50 stands for zero in the data rows.
Some points, one per row:
[57 50 54 41 51 41 53 48 45 61 51 55 43 49 52 51 47 49 59 54 47 40 58 45]
[39 53 52 44 27 65 34 77 43 55 74 27 40 69 73 52 65 48 57 28 40 62 41 43]
[38 71 63 52 87 99 71 22 37 0 54 71 99 46 30 30 36 33 2 67 99 60 28 91]
[57 58 68 60 73 25 54 27 49 68 20 63 35 59 54 43 54 36 32 45 55 53 55 67]
[56 49 47 46 51 35 65 49 52 40 56 36 55 52 43 46 53 52 47 56 52 65 53 36]
[82 10 22 66 21 43 54 59 66 32 48 12 44 38 19 73 34 99 92 47 50 80 51 0]
[61 27 42 67 27 51 49 65 67 32 75 43 35 48 20 77 32 81 70 36 63 87 55 37]
[35 68 79 31 51 50 54 50 56 93 64 28 14 51 38 44 47 62 62 29 33 39 78 29]
[69 51 33 60 59 38 80 52 62 16 46 45 69 45 26 34 41 50 24 77 55 73 40 46]
[41 56 48 51 50 68 37 39 57 37 54 48 57 54 41 49 36 67 46 31 60 64 46 55]
[52 53 47 44 52 69 39 44 45 46 52 42 61 50 50 41 36 63 64 43 68 32 59 49]
[26 55 58 56 58 69 36 30 42 53 40 44 55 58 55 46 42 53 60 42 54 36 52 51]
[22 58 58 52 63 81 42 33 35 46 42 30 60 62 53 38 48 55 44 48 45 33 37 58]
[81 19 38 61 41 22 80 86 45 21 66 28 66 57 63 53 87 39 43 55 37 99 27 27]
[29 55 43 45 33 99 14 56 40 34 70 42 60 60 59 55 38 76 67 34 73 30 41 55]
[19 75 99 33 99 55 64 0 26 86 13 87 44 41 55 27 46 9 28 73 58 0 77 72]
[58 51 35 50 39 58 33 69 44 42 59 49 50 64 54 56 62 52 40 50 52 56 25 56]
[61 35 50 62 51 30 66 51 53 36 47 42 48 48 47 61 59 46 50 49 51 88 48 41]
[33 40 72 64 58 62 62 37 40 25 48 53 61 39 39 50 47 36 37 56 58 61 51 57]
[57 29 56 78 65 38 68 15 47 29 28 61 67 30 24 60 34 55 45 73 64 44 52 43]
[43 44 69 47 54 47 40 52 39 78 46 24 37 77 80 54 78 52 63 11 38 75 53 36]
[40 82 63 48 76 74 61 39 47 11 61 64 67 50 43 29 38 33 25 52 92 53 45 69]
[67 60 29 39 34 35 54 77 67 59 68 40 47 51 52 37 47 62 53 55 35 54 51 39]
[53 32 49 47 58 35 62 35 51 51 39 67 50 24 39 65 35 36 69 75 43 41 66 44]
[35 50 56 55 56 61 57 29 55 30 53 57 57 47 37 44 39 53 50 51 54 64 55 62]
[79 42 49 85 60 17 58 9 64 75 2 39 53 64 47 49 66 76 35 25 56 79 32 50]
[11 66 71 64 66 70 51 14 44 30 46 75 65 47 42 32 32 26 28 61 48 38 57 88]
[75 61 19 42 32 33 48 78 66 71 62 36 45 56 67 34 58 55 54 43 36 54 49 40]
[58 50 58 63 64 37 58 35 47 47 31 56 51 54 43 50 55 42 22 62 47 48 39 56]
[42 64 46 48 47 60 44 60 51 48 68 44 52 68 71 36 54 46 46 37 47 50 42 57]
Then 24 other points, each followed by its number:
[44 61 69 36 53 35 45 52 36 99 47 27 30 73 82 33 69 38 61 26 25 39 59 36] 0
[61 0 5 68 0 62 18 97 41 0 69 16 66 44 38 91 45 94 96 45 47 99 24 16] 1
[51 91 45 28 69 31 76 42 75 86 48 63 34 47 55 22 40 33 26 55 37 31 81 64] 2
[55 22 41 79 52 0 85 47 69 32 45 60 38 33 16 72 50 29 41 83 4 99 55 42] 3
[39 46 66 58 58 56 57 30 58 35 50 41 51 53 35 56 39 65 52 42 55 63 56 46] 4
[51 67 37 31 38 84 36 62 59 35 73 48 54 39 42 47 27 75 63 51 72 18 56 49] 5
[88 33 3 54 7 15 47 99 76 65 80 16 24 45 40 65 53 77 71 43 16 83 61 12] 6
[55 70 38 35 38 89 36 63 50 36 68 49 58 37 43 41 30 71 56 54 71 15 51 52] 7
[40 56 72 52 92 0 74 0 51 88 3 99 38 38 48 39 35 6 36 99 29 2 77 85] 8
[84 44 64 55 69 31 68 43 59 40 55 48 48 34 31 47 51 63 61 58 77 50 62 34] 9
[54 58 50 40 45 43 57 65 58 49 70 48 44 49 60 44 61 46 36 46 42 60 48 48] 10
[24 49 50 35 53 60 35 56 25 57 42 64 57 50 67 52 52 17 53 67 45 35 47 65] 11
[28 53 67 56 85 14 73 8 36 79 6 95 51 35 48 40 39 0 34 97 31 18 72 78] 12
[69 8 5 69 9 68 28 86 49 8 66 17 66 45 44 81 41 80 83 41 48 97 27 25] 13
[49 52 67 65 67 34 54 22 56 65 34 68 43 54 53 50 55 46 37 43 58 48 59 63] 14
[68 90 23 53 64 39 71 47 69 47 32 74 65 47 53 10 43 34 1 87 53 25 36 79] 15
[53 58 45 45 45 60 49 50 68 37 61 80 50 24 18 59 19 56 45 73 59 23 62 69] 16
[41 40 71 54 94 24 81 16 24 51 14 72 64 50 61 36 63 3 31 73 52 52 49 67] 17
[62 51 48 32 47 46 52 60 61 56 72 53 45 29 42 56 48 58 61 56 47 31 66 42] 18
[20 59 74 41 58 62 43 33 49 51 64 64 36 37 40 53 38 47 61 51 55 26 65 59] 19
[53 92 78 19 68 63 57 43 55 70 55 50 40 41 51 27 37 57 53 46 69 0 76 44] 20
[13 62 69 55 64 67 47 25 43 39 50 66 56 51 46 34 36 32 31 61 47 40 55 74] 21
[34 32 61 59 47 64 41 43 41 28 60 62 61 39 46 68 50 47 52 50 53 55 45 56] 22
[62 68 62 41 39 35 58 44 72 76 56 52 36 47 47 40 53 57 47 47 31 19 66 49] 23
Which two of these numbered points are nearest to each point below by angle, seen from the average point of the first points? Their numbers follow each, nearest first.
[39 50 78 35 58 55 40 43 37 74 50 40 28 65 61 59 58 48 67 21 52 57 68 40] > 0 19
[48 37 62 67 69 43 62 39 37 25 40 53 66 49 47 51 60 35 44 53 58 70 39 48] > 17 3
[33 54 75 71 60 61 53 22 60 40 48 46 38 48 29 49 39 64 41 36 55 64 58 52] > 4 19
[59 61 47 61 65 35 59 22 59 67 19 59 51 51 41 32 49 56 30 55 44 37 49 73] > 8 14
[51 15 46 63 27 70 35 64 34 4 57 41 72 48 48 77 57 70 73 42 63 84 32 39] > 1 13
[45 40 45 57 51 27 66 47 58 37 49 60 47 45 36 55 39 37 50 64 36 79 58 57] > 3 12
[40 39 64 74 47 47 66 15 74 38 41 37 50 40 7 54 35 86 36 34 44 79 56 45] > 4 3
[51 82 67 26 70 60 53 34 58 72 54 50 37 50 50 22 42 52 52 39 67 24 76 44] > 20 2
[5 61 94 53 99 19 83 1 33 71 24 99 60 34 61 35 45 0 22 89 33 48 73 99] > 12 8
[24 41 45 27 66 43 58 44 31 54 27 76 63 22 41 54 34 20 65 86 51 37 71 58] > 12 11
[81 27 18 47 0 17 28 94 55 99 54 27 12 47 52 81 55 71 93 33 8 68 58 16] > 6 1
[63 39 52 63 57 34 52 26 56 80 9 47 38 66 45 62 64 60 30 35 53 54 36 58] > 14 8
[43 13 43 62 21 96 17 70 20 0 73 39 82 47 53 85 56 67 71 37 79 79 18 41] > 1 13
[61 51 44 42 47 51 53 61 46 52 45 56 60 38 49 47 56 48 49 59 47 41 48 51] > 18 11
[38 77 54 29 41 83 28 64 51 46 77 52 54 77 70 37 55 61 45 29 77 42 47 59] > 7 5
[23 45 43 56 39 35 58 65 49 34 63 63 53 45 52 56 46 18 44 75 19 71 57 65] > 3 11
[53 45 59 35 45 40 52 61 50 58 58 63 31 49 41 62 61 49 44 54 42 39 59 47] > 18 23
[28 38 71 59 63 47 68 35 42 22 50 59 52 40 36 59 49 24 29 62 48 69 47 60] > 17 21
[42 67 85 35 87 14 64 14 45 99 16 78 28 54 64 39 66 0 30 50 38 34 69 71] > 8 12
[22 62 58 53 64 63 53 24 49 25 45 75 65 32 29 46 21 41 39 76 59 26 57 73] > 21 16
[56 65 26 62 55 51 55 52 59 42 34 67 71 54 45 33 51 41 18 81 44 30 21 67] > 15 12
[51 67 39 26 30 87 30 61 64 39 81 47 53 36 40 44 30 84 62 56 68 8 57 42] > 5 7
[95 53 33 69 30 67 48 56 80 33 55 6 47 67 28 48 46 99 43 0 78 71 28 22] > 13 1
[61 54 84 45 76 30 59 34 42 92 32 32 37 67 76 37 72 32 62 27 47 60 67 32] > 0 14
[90 16 8 57 0 17 32 91 68 97 43 19 14 44 48 79 60 89 84 33 0 49 50 10] > 6 1
[62 60 41 44 43 45 43 63 51 69 57 60 52 56 69 50 64 45 46 40 49 56 39 57] > 10 0
[67 46 36 53 41 36 52 55 62 66 52 39 42 51 49 55 43 65 68 41 49 59 64 31] > 6 18
[70 51 34 37 18 57 47 70 87 29 78 64 46 15 16 77 30 86 64 58 57 42 74 51] > 18 16
[62 64 21 61 31 88 24 54 64 36 48 54 81 69 61 45 63 77 37 40 70 30 14 55] > 7 5
[79 38 44 45 56 26 63 53 45 58 39 55 53 40 50 60 62 46 52 57 51 55 54 43] > 9 3
